[[126 126 128 118 125 131 123 130 127 129 127 116 133 128 138 139]
 [131 135 124 108 119 135 122 130 125 134 128 115 137 137 140 140]
 [125 129 129 129 128 126 128 131 125 125 127 128 130 127 127 130]
 [123 127 129 124 129 130 126 131 123 127 125 122 132 127 132 136]
 [131 131 124 111 118 132 122 130 125 133 128 115 134 136 140 140]
 [125 140 124 109 128 149 135 126 107 145 130 114 136 134 143 147]
 [126 139 125 110 129 147 135 126 107 145 130 114 137 133 142 147]
 [123 127 130 124 129 130 127 131 123 127 125 122 132 126 131 135]
 [125 129 128 129 129 127 129 130 125 126 128 128 129 128 127 130]
 [131 138 122 110 118 136 124 132 120 136 128 115 136 138 138 140]
 [127 127 127 118 123 132 124 131 126 131 128 116 133 129 138 140]]
Find the top-right entry.
A: 139
Find the top-left entry.
A: 126
Find the largest entry in the last row.
A: 140
The bottom entry of the column that holds the largest entry -> 132
Find the smallest entry in the first row.
A: 116
The third-last entry, reading row by row -> 129
The second entry on the diagonal from the top-right corner -> 140
Find the bottom-left entry.
A: 127
Find the top entry of the column that holds the largest entry.
A: 131
The fourth entry in reading order is 118
The last entry in the row that holds the largest entry -> 147
Find the entry just left of the largest entry.
A: 128
Find the fifth entry from the end, reading row by row.
A: 116
The second-last entry, reading row by row: 138
Find the second entry on the main diagonal.
A: 135
The largest entry is 149

Questions about the matrix below. Indices start at 0.
1) Give the entry in the top-right corner.
2) Give the bottom entry of the column that holds the smallest entry.
3) Give the entry just left of the smallest entry.
4) Give the entry in row 1 and column 0.
5) Give the minimum.
6) Give the entry at row 0, column 1.
7) Give the entry in row 2 and column 0.
8) Give the entry in row 0 and column 2.
[[140 139 124 127 118 133 148]
 [114 115 127 128 135 124 134]
 [132 127 133 132 135 130 120]
 [119 155 119 130 121 113 112]
 [121 133 134 111 128 121 120]
 [124 121 124 130 134 120 123]
 [134 140 140 130 109 152 140]
 [118 142 135 137 141 128 130]
 [133 104 137 128 143 110 126]
 [132 137 123 134 115 139 120]
 [136 141 153 151 142 114 120]
 [125 116 144 113 141 125 127]]
1) 148
2) 116
3) 133
4) 114
5) 104
6) 139
7) 132
8) 124

m = [128 135 136 103 118]
The entry just left of the centre entry?
A: 135
The minimum?
A: 103
The third largest entry: 128

arr =
[[135 120 135 130 123 124 116 128 126 127 127 134 131 142]
 [116 133 121 125 127 126 121 133 128 136 134 127 133 121]
 [137 110 123 129 131 132 139 120 131 128 126 127 125 136]
 [147 101 131 129 150 128 150 124 121 147 134 144 152 107]
 [131 126 126 132 140 130 151 131 127 118 125 122 122 116]
 [142 108 131 120 116 123 127 126 123 137 135 135 139 133]
 [128 122 131 121 124 121 129 130 127 111 130 120 118 131]]
The smallest entry in the first row: 116
The top entry of the column that holds the smallest entry: 120
Which number is the second largest entry?
Answer: 151
Which number is the entry directly below the smallest entry?
Answer: 126
The 3rd entry on the main diagonal is 123
Which number is the entry just left of the largest entry?
Answer: 144
The entry in the bottom-left corner: 128
The entry in the top-left corner: 135
The last entry, reading row by row -> 131
The first entry in the row that holds the smallest entry -> 147
The 5th entry in reading order -> 123
Which number is the largest entry?
Answer: 152
The entry in the top-right corner is 142
Which number is the second entry from the end, reading row by row?
Answer: 118
The third smallest entry -> 108
Which number is the third-last entry, reading row by row?
Answer: 120
The third entry on the diagonal from the top-right corner: 127
Which number is the last entry in the row that holds the largest entry?
Answer: 107
The entry just right of the smallest entry -> 131
The entry directly below the largest entry -> 122
Which number is the top entry of the column that holds the largest entry?
Answer: 131

[138 120  99 132 153 142 131 118 124 136 122 150 145 116 148]
The entry just left of 99: 120
The entry just left of 148 is 116
